A hidden rule labels the rows of this table. It goes by one to three of the table's principal directions, not those with the most spread.
-7;-13;1;5;16;-18;-1;-9;1;-13;-5;0;-5;20;23;11;10;8;28;23;1;-2;-3;16;-1;9;-30;12;15;-13;-12;9;-14;-20;-20;-7;-3 3
44;-10;-1;-8;-29;-22;17;-19;-18;-5;-21;1;-74;-9;-23;31;-23;-1;39;-1;8;-22;27;10;-39;40;46;-15;-26;25;58;9;-9;24;-11;20;-20 2
-8;-21;25;29;1;36;5;-13;9;-5;-23;12;24;-9;-44;-10;30;-9;10;17;-7;-17;8;-37;45;-33;-13;47;25;26;-8;-14;12;28;-24;-43;-24 4
38;-14;-78;-5;-36;-19;-45;11;-22;36;97;23;-59;-23;12;-27;27;-31;-72;-60;17;52;-70;19;-63;9;42;-34;-39;6;93;8;32;-25;110;44;1 4
23;-26;12;21;-6;-3;38;-30;-38;4;-8;8;-15;-18;-39;8;5;-17;18;35;10;-3;22;-13;12;15;-1;38;-13;5;-1;-20;-3;37;-28;-23;-24 1
2;-3;2;2;-66;-49;10;-40;11;-12;-46;-33;-33;-59;-23;2;-20;25;64;-58;-27;-47;12;-14;14;-12;43;-47;-2;49;43;-2;41;33;-25;25;-4 3
3;1;16;21;14;-21;58;-44;-9;-12;-55;-11;-14;23;-8;25;-9;-12;38;57;-6;-4;20;-12;21;-6;-2;25;-18;-5;4;-11;-25;20;-38;-17;-16 5
25;-19;4;16;-19;29;5;2;-27;19;21;8;-6;-29;-46;-23;14;-20;-11;-6;8;3;16;-21;16;-3;17;30;-8;21;-2;-11;6;40;9;-14;-17 3
-13;6;-8;5;1;-10;21;2;-15;-10;-12;-31;16;3;14;8;-26;15;22;9;-15;13;19;-24;26;8;-2;-9;-3;1;-19;-16;-19;-22;7;17;38 6
4;-8;18;10;12;6;17;-12;-16;-1;-14;7;-8;3;-30;17;-9;-15;3;34;9;4;19;-17;7;-3;0;19;-13;-14;-4;-11;-14;16;-18;-19;-10 5
20;-10;-6;1;-11;4;1;10;-25;11;14;8;-9;-9;-5;10;3;-8;-7;17;6;10;13;5;-6;27;-2;12;1;-12;-12;-4;2;0;-2;9;16 4
-36;13;-10;-9;-12;24;-32;16;25;0;34;14;41;-11;20;-65;35;14;-43;-84;-1;-14;-50;1;4;-34;10;-14;19;36;4;-15;28;16;46;-14;-2 5
47;4;-79;-14;-33;14;-29;36;-8;24;77;7;-22;-7;24;-23;21;-22;-61;-47;17;54;-52;27;-55;25;40;-27;-18;22;85;21;26;-42;102;54;20 1
-7;-4;3;-11;-1;-1;-13;12;1;-2;1;-1;11;-5;1;2;-5;14;8;-3;3;-5;8;9;-3;9;-11;-2;11;-7;-17;2;0;-5;-11;1;11 6
-30;14;-6;-7;-29;17;-29;18;20;-1;20;-13;22;-23;1;-47;-6;5;-22;-86;-14;-4;-23;-24;16;-35;34;-35;2;37;2;-4;18;6;50;12;9 6
2;-6;18;3;-23;20;35;-5;-32;4;-8;10;20;-25;-24;-10;0;-1;-4;-2;3;-17;21;-17;20;23;10;24;2;21;-33;-38;14;45;-18;-13;8 4
-4;-11;30;-1;16;22;-14;20;6;-6;-12;0;20;-2;-10;1;9;20;34;20;1;-27;34;7;23;3;-36;25;35;-7;-54;12;-9;8;-53;-20;-1 6
2;13;-30;-1;0;21;-17;18;-2;16;46;0;24;1;10;-30;18;-13;-56;-24;9;34;-31;-1;-11;-15;11;-5;-5;0;22;-5;4;-12;63;6;14 2
28;-15;12;17;20;-16;-10;-13;-5;18;-2;-1;-86;36;-30;35;-30;-64;3;54;6;39;16;-9;-14;-22;19;8;-53;-49;15;48;-52;-10;9;6;-45 1
44;-13;-15;-17;-58;-6;3;33;-36;5;6;16;-77;-19;-17;22;-45;0;21;-39;5;-1;49;6;-32;77;70;-21;-34;31;19;3;3;13;16;52;19 2
5;5;0;4;37;-17;20;-23;-6;-2;-15;-15;1;34;13;40;-7;-5;1;75;1;17;1;0;-13;4;-28;9;-3;-38;8;-1;-30;-30;-9;-3;7 6
-21;12;18;-21;20;-31;-1;-12;25;-22;-26;-9;-18;36;26;41;-29;-1;20;20;6;-8;-13;26;-27;1;-9;-33;2;-30;13;24;-8;-33;-19;8;-3 3
1;-15;-13;-8;-13;-7;-7;0;-42;5;30;5;-24;-4;-5;-1;-5;-1;-13;-10;16;9;-4;-7;-25;22;18;-6;-16;-3;15;-28;-14;8;36;5;23 4
0;5;16;14;25;-1;-12;-9;12;3;5;-5;8;-3;4;1;15;12;0;17;-12;-14;8;-9;13;-17;-26;6;18;-10;-19;5;-7;-3;-18;-15;-15 6
-6;-22;4;30;3;-10;19;-32;-8;-9;-19;-7;5;2;-23;14;7;-12;21;36;-6;10;1;-30;27;-17;-13;28;4;1;12;-13;-3;-4;-9;-21;-9 3
12;-15;15;14;-19;1;19;-17;-20;-4;-19;-11;6;-27;-33;3;3;5;32;12;2;-15;30;-12;21;4;1;20;11;11;-5;-12;2;31;-32;-14;0 2
11;-2;8;27;9;-19;39;-62;-5;-9;-45;-21;17;4;-10;20;22;-3;23;66;-6;-4;3;-13;8;-17;-23;31;11;-10;22;-14;-20;14;-33;-30;-14 1
-4;5;4;-20;49;-27;1;-3;12;-15;-16;6;-38;54;20;66;-43;-16;3;59;12;22;-9;20;-43;17;-15;-25;-26;-53;21;26;-28;-58;-11;12;-8 4
4;-28;-18;26;16;8;-24;7;-14;-6;27;-3;-13;8;-9;10;3;-7;7;19;-4;32;0;-34;12;-5;-14;16;2;-3;13;2;-24;-43;31;-2;4 6
6;-8;5;22;-16;12;44;-29;-24;5;-13;5;16;2;-15;-18;29;-24;-6;23;8;2;-3;-8;20;-3;5;46;0;14;-2;-27;-1;44;-3;-26;-7 1
-17;3;7;0;23;-28;-3;-10;6;-15;-15;-3;-3;24;25;29;-12;14;16;26;-4;2;5;7;-7;7;-22;-8;6;-30;-11;2;-19;-28;-17;-2;10 2
31;7;30;-1;-11;17;15;-12;19;-6;-3;31;-67;14;0;4;-1;-44;-5;-23;4;-28;-14;16;-23;11;40;-8;-18;35;24;37;11;26;-6;2;-74 4
10;10;-14;11;-6;2;19;4;-9;-13;-22;-39;24;-19;9;6;-6;41;45;7;-22;-9;35;-22;34;9;-7;-7;20;25;-3;-13;-7;-14;-14;19;44 5
12;-26;3;5;-15;-6;-9;-20;-9;-4;-5;6;-33;-15;-28;8;-2;-12;18;-1;3;-6;-2;-11;-12;0;9;4;-9;9;22;5;-6;9;-4;-8;-26 4
5;3;22;-4;-13;31;-1;-1;9;5;-16;6;23;-34;-22;-31;34;18;9;-21;-1;-50;8;3;18;-18;-6;14;27;31;-16;-8;25;55;-39;-24;-13 4
29;-15;-5;11;-6;11;14;-5;-40;5;18;-14;-27;-10;-28;16;-10;-12;6;23;8;11;19;-27;-3;18;18;7;-12;12;27;-13;-15;3;22;8;8 6
-34;44;-8;-22;16;1;-13;7;27;9;25;-13;43;45;65;-36;15;5;-60;-24;-3;8;-46;23;-24;-19;-1;-19;11;-11;-12;-4;-18;-13;60;5;18 6
-2;10;-5;0;25;-1;-2;1;0;10;13;-4;-7;4;-12;9;-19;-9;-25;11;0;20;-5;-19;-3;-20;6;-15;-28;-15;18;-4;-6;-13;22;3;-3 5
-3;-13;6;8;-2;13;18;0;-12;0;-21;-1;8;-16;-36;0;-16;3;18;7;-7;-2;24;-33;30;-2;3;17;-13;17;-15;-19;-1;16;-17;-10;-2 4
-12;29;1;-22;30;-39;7;-26;36;-18;-42;-21;-4;37;34;42;-21;7;13;36;0;-2;-22;31;-36;-14;-14;-39;-5;-37;37;25;-12;-36;-20;11;-1 5
-24;22;7;-2;34;54;-22;54;26;7;25;-4;74;11;15;-29;15;22;-32;-6;-8;3;7;-9;38;-19;-31;15;38;4;-54;-1;8;-20;10;-10;26 1
24;-22;15;18;3;2;21;-10;-23;2;-20;-4;3;-23;-41;34;-2;4;33;58;1;-5;44;-15;23;17;-23;31;12;-11;-13;-8;7;8;-53;-12;3 3
1;-4;-1;13;0;5;3;-13;-15;1;7;0;11;6;4;-16;17;-11;-9;7;5;12;-3;-4;1;-6;-4;22;2;-8;-11;-7;-27;11;11;-17;-4 2
6;-5;17;5;7;11;-8;8;-7;-3;6;4;-13;3;-8;7;-5;-6;7;8;4;-4;20;-4;4;5;-2;7;4;-8;-19;9;-15;2;-10;-5;-7 2
-30;13;13;-2;4;14;-44;32;-9;9;34;0;59;-61;-2;-26;10;70;-19;-46;-19;-33;32;-31;35;-6;-28;-19;41;-1;-69;-46;26;13;-14;-8;51 1
23;-10;25;14;1;-30;55;-58;-25;-6;-57;-14;-49;-2;-42;40;-38;-20;44;53;-4;-10;35;-27;0;5;20;9;-45;-3;17;-8;-35;34;-41;-11;-37 6
5;25;7;-41;0;-3;-11;27;43;-17;-37;12;-41;26;18;33;-61;17;13;-31;-15;-21;16;14;-44;38;39;-50;-26;23;15;32;-9;-25;-5;38;-17 6
22;-4;-3;-6;-7;-8;27;-9;-27;18;-10;-9;-23;-39;-57;15;-53;-7;-2;1;-4;9;30;-38;-1;10;34;-17;-60;9;15;-18;-1;23;0;13;-15 6
-27;16;-16;-18;24;21;-11;34;11;0;31;16;33;54;51;-23;10;-10;-49;-7;14;30;-36;27;-20;8;-10;8;4;-15;-20;2;-19;-31;48;1;18 1
12;3;1;-4;3;-30;40;-12;-6;-2;-40;-17;-17;-7;-8;26;-44;11;42;20;-13;-4;34;-3;8;23;5;-9;-33;1;-10;3;-9;1;-39;18;-7 1
38;5;-55;-3;-66;-41;-5;-27;15;1;-19;-37;-62;-21;-7;12;-28;-21;15;-45;-17;28;-26;-7;-38;-11;74;-59;-42;34;118;33;9;-23;61;63;-2 3
24;-11;19;16;10;-6;49;-35;-13;0;-37;-1;-21;10;-29;25;-6;-29;25;60;5;0;19;-5;8;4;-2;33;-20;-6;5;3;-15;24;-40;-18;-36 1
22;-18;23;1;-15;-7;20;-18;22;-1;-39;7;-36;-2;-30;18;-4;-15;43;16;-4;-31;13;14;3;8;9;17;-2;27;16;30;23;24;-47;-4;-53 6
43;-31;-5;14;-7;3;20;-8;-29;0;-4;14;-52;8;-46;41;-17;-27;16;44;16;19;27;-14;-20;36;26;28;-24;10;51;2;-13;0;5;1;-19 2
-19;17;-17;-8;-9;-4;-8;-14;29;3;5;7;33;6;31;-42;39;-2;-34;-37;2;-1;-57;27;-14;-31;-2;-5;9;8;20;1;19;10;24;-10;-11 5
3;11;24;-7;-32;-11;38;-27;10;-11;-63;-24;-8;-29;-20;-2;-24;15;53;-22;-18;-47;26;-8;22;-5;27;-17;-9;39;-3;-3;11;48;-49;5;-14 4
0;27;48;-3;-39;47;-15;9;29;-18;-20;-39;53;-88;-33;-40;3;48;37;-87;-25;-81;36;-30;54;-37;15;-39;57;71;-29;3;44;53;-48;-6;-4 1
33;0;-55;8;-58;-34;0;-29;1;10;5;-29;-36;-24;-4;-4;4;-20;-4;-33;-8;29;-37;-3;-25;-15;52;-35;-25;28;104;13;23;-12;63;44;6 3
-6;-11;2;11;9;8;4;-3;-2;2;10;4;3;-10;-30;-4;-6;-12;-7;-2;2;10;-6;-25;17;-18;3;6;-13;10;13;-8;13;1;9;-13;-19 1
-37;4;-16;-22;13;17;-60;47;19;1;53;13;32;-1;17;-29;9;14;-41;-55;15;14;-38;14;-11;-23;-11;-29;17;-13;-1;4;22;-31;42;2;25 5
-1;36;4;-3;-12;13;15;-6;17;-14;-2;5;-3;14;39;-23;-8;-14;-27;-52;-12;-4;-21;-1;-11;2;38;-26;-16;30;1;6;-13;6;31;12;-21 5
-46;20;-2;0;4;42;-13;27;16;11;42;10;84;-20;5;-65;38;24;-61;-61;-5;-12;-34;-22;39;-36;-8;5;31;35;-24;-46;50;19;40;-23;22 1
2;2;-4;-12;24;-17;-3;8;26;-12;-14;17;-18;34;37;29;-6;-1;13;24;0;4;-12;38;-23;22;-26;-6;1;-22;-5;35;-1;-42;-28;12;-14 1
44;3;30;31;-28;-16;36;-28;-25;3;-39;-39;-94;-23;-54;30;-73;-34;55;1;-30;-1;77;-64;34;-7;74;-23;-64;22;5;21;-44;32;-9;31;-34 2
-36;4;13;-17;8;27;-39;32;19;1;21;23;37;-5;10;-40;16;19;-26;-50;3;-19;-15;7;4;-14;-15;0;21;4;-45;-7;10;12;3;-21;0 3
22;-25;11;20;-5;-2;11;-30;-11;7;-4;24;-14;-18;-46;8;22;-23;-2;26;16;-2;2;-1;-5;-5;-2;34;-4;-3;27;-4;16;33;-25;-32;-41 2
11;-16;20;15;9;-4;19;-26;-8;0;-26;-2;-2;17;-15;14;16;-19;22;59;10;-1;14;10;5;-3;-21;43;10;-23;-11;9;-23;17;-37;-27;-20 3
11;-21;5;9;24;-15;24;-19;-24;0;-11;9;-15;10;-20;31;-4;-10;17;61;14;11;14;2;-4;15;-23;28;-14;-28;1;-7;-15;0;-31;-18;-12 5
Here are more rows. What is the label of each one?
73;-64;41;28;-31;41;6;34;-44;21;-16;21;-81;-86;-127;36;-32;-6;80;21;2;-39;123;-52;59;29;30;42;-19;44;-14;9;39;67;-89;-5;-36 -> 5
15;-9;-10;-8;14;-30;24;-24;-1;-4;-19;11;-29;17;-1;44;-10;-17;8;49;14;13;-17;25;-33;19;-9;-2;-21;-24;42;11;8;-19;-21;4;-17 -> 1
17;-9;-22;-4;2;-16;-17;-1;-4;7;18;12;-23;9;7;20;3;-13;-18;17;11;27;-16;18;-36;13;-3;-5;-11;-27;30;14;-3;-27;17;11;0 -> 1
-15;2;15;-6;-22;-15;12;-18;-2;6;-29;-26;-3;-57;-51;-13;-43;21;26;-45;-22;-30;24;-46;30;-28;32;-34;-33;33;-3;-24;16;44;-16;3;-11 -> 6
32;-5;-61;-5;-43;-21;-19;13;-27;9;33;-15;-46;-37;-8;13;-38;1;-13;-45;-9;42;-4;-26;-30;25;54;-55;-44;18;70;-3;8;-39;72;63;36 -> 4
11;-13;6;18;-25;58;-31;30;-3;15;28;-5;5;-81;-84;-49;1;11;-1;-78;-14;-23;28;-72;56;-47;39;-7;-4;71;12;-14;37;46;19;-9;-16 -> 5
8;16;-6;5;-11;-8;26;6;-7;-21;-46;-38;3;-14;5;31;-41;40;56;6;-28;-10;55;-31;29;22;13;-25;2;22;-4;-11;-14;-19;-23;33;48 -> 5
12;-4;10;19;-3;-6;14;-16;-11;-5;-24;-4;-7;-20;-21;21;-12;7;22;19;-14;-5;33;-28;20;3;0;6;-4;0;-8;-10;-6;6;-28;-3;0 -> 5
-24;14;-12;-26;-1;9;-25;24;4;2;26;14;13;13;35;-31;3;6;-36;-47;6;4;-29;18;-23;3;7;-19;-5;-3;-19;-6;-8;-4;36;6;15 -> 4
-36;18;10;-6;-15;2;-25;3;23;-24;4;13;3;2;41;-40;5;18;-4;-87;-12;-27;-21;1;0;-13;21;-30;10;29;-19;-3;-8;11;20;-4;-8 -> 5
-4;24;-10;-25;11;-17;2;15;23;-6;-7;3;-17;38;37;26;-30;-12;-15;2;5;19;-19;33;-34;14;12;-35;-19;-23;18;27;1;-40;14;31;8 -> 5
-1;17;-14;-1;3;-45;0;-37;26;-18;-23;-33;-19;14;23;26;-8;4;22;6;-6;3;-27;13;-25;-24;6;-43;-1;-9;70;23;-4;-32;9;17;-3 -> 2
8;-2;-21;-2;15;-14;23;-8;-2;-1;-9;0;-4;19;15;19;-5;-7;3;33;2;20;-14;11;-12;16;-12;4;-16;-9;17;3;-3;-26;-1;10;0 -> 4
-1;-11;26;7;21;-12;27;-17;-15;-10;-36;-9;4;12;-10;31;-7;11;43;63;3;-15;37;2;13;14;-30;28;12;-22;-29;-9;-23;10;-57;-21;3 -> 1
12;-8;4;9;8;8;22;-8;-18;1;-8;-4;2;9;-9;8;-5;-12;5;34;2;12;15;-10;5;13;-6;25;-8;-4;-12;-5;-24;3;-6;-8;-6 -> 6
9;-9;-7;7;11;-10;5;-6;-18;0;2;12;5;9;5;25;15;3;-3;45;12;13;7;13;-12;21;-24;21;11;-31;2;-11;-4;-12;-15;-8;18 -> 5
6;-19;6;-1;-10;-9;1;14;-13;18;-8;16;-3;-18;-21;16;2;6;11;28;0;-6;30;11;14;22;-19;22;6;-21;-37;-6;27;13;-43;2;16 -> 4
23;2;67;25;-55;-6;30;-62;22;-40;-92;-56;-20;-66;-49;13;-9;23;121;-24;-32;-95;59;-32;53;-31;26;-20;43;70;12;22;13;66;-97;-11;-40 -> 1
-20;9;-34;-30;0;15;-33;56;1;31;41;24;5;12;6;-10;-19;-13;-74;-26;7;44;-25;2;-18;1;18;-22;-32;-24;-4;-10;22;-28;63;31;43 -> 4
16;-7;20;4;4;-2;24;-18;-6;-6;-37;3;-5;8;-15;27;2;-7;26;49;8;-10;25;13;-2;13;-12;26;6;-15;-7;6;-12;16;-49;-16;-10 -> 5
-19;4;-13;-30;2;30;-32;51;19;8;30;11;11;-1;-1;-27;-17;-3;-30;-54;6;10;-24;5;-5;-8;13;-24;-12;14;-7;14;20;-17;35;16;3 -> 4
14;-28;-15;20;-3;18;10;-3;-30;11;16;9;17;-10;-32;-6;15;-14;-16;27;7;27;4;-25;10;9;-7;45;-4;5;3;-24;-5;5;16;-17;0 -> 6
7;17;-40;-14;-50;-16;-41;-2;25;17;42;0;-6;-8;46;-57;56;-5;-39;-78;6;-2;-67;54;-42;-22;28;-29;18;16;53;23;32;12;61;22;3 -> 2
-22;34;-42;-31;17;-1;-34;37;-1;12;58;4;-27;47;52;-14;-36;-16;-81;-49;4;53;-47;-4;-52;-1;45;-60;-55;-18;28;-4;-36;-49;119;43;31 -> 4
-8;46;9;-1;26;-32;29;-48;44;-18;-55;-39;16;47;45;24;2;-2;11;45;-10;-4;-22;25;-16;-37;-10;-21;10;-25;35;24;-26;-18;-16;-1;-9 -> 2
-6;17;11;38;-29;18;6;-35;10;-17;-11;-41;9;-24;-38;-23;-19;-23;-4;-51;-21;11;0;-79;37;-66;62;-24;-12;49;52;-9;-17;16;57;-6;-19 -> 2
-29;6;1;-4;2;-5;-14;7;9;-6;7;5;24;-8;14;-14;-5;19;-10;-32;-9;-4;-8;-7;8;-4;-7;-14;6;2;-23;-13;7;-8;6;-3;9 -> 1
14;-10;-1;-12;12;-4;8;10;6;-1;-9;22;-26;10;2;12;-12;-9;15;9;7;0;1;26;-14;24;-8;5;-20;-5;-7;24;2;-7;-29;5;-29 -> 1
-11;5;0;-12;-3;39;-30;35;21;4;28;11;57;-13;18;-41;38;17;-24;-35;3;-15;-19;22;9;-4;-27;11;46;15;-36;7;29;0;-1;-10;8 -> 6
10;3;9;-6;-21;42;9;30;-8;7;5;18;35;-22;-12;-25;18;6;-12;-20;9;-16;18;11;16;20;4;23;21;22;-35;-11;27;35;-17;-6;13 -> 5
3;-25;11;-1;-13;0;-1;0;-15;-7;-15;1;-4;-35;-44;16;-11;16;35;2;5;-20;27;-14;12;9;-3;4;6;10;3;-13;17;16;-36;-9;5 -> 1
-3;-9;3;-11;32;3;3;13;2;7;7;30;-21;46;19;8;-4;-28;-17;33;12;18;-15;26;-19;18;-20;22;-22;-29;-30;19;-21;-17;-4;-5;-25 -> 4
7;34;11;10;-8;-7;29;-27;-10;0;-1;-41;-22;16;14;4;-47;-24;-19;-10;-23;16;11;-44;-1;-5;53;-32;-36;13;7;-3;-48;-2;56;25;-7 -> 6
14;-14;-8;17;-9;13;19;-6;-21;-1;-3;-5;19;-18;-26;9;11;0;6;25;4;10;13;-19;17;8;-4;24;12;11;17;-20;12;3;-4;-8;16 -> 5
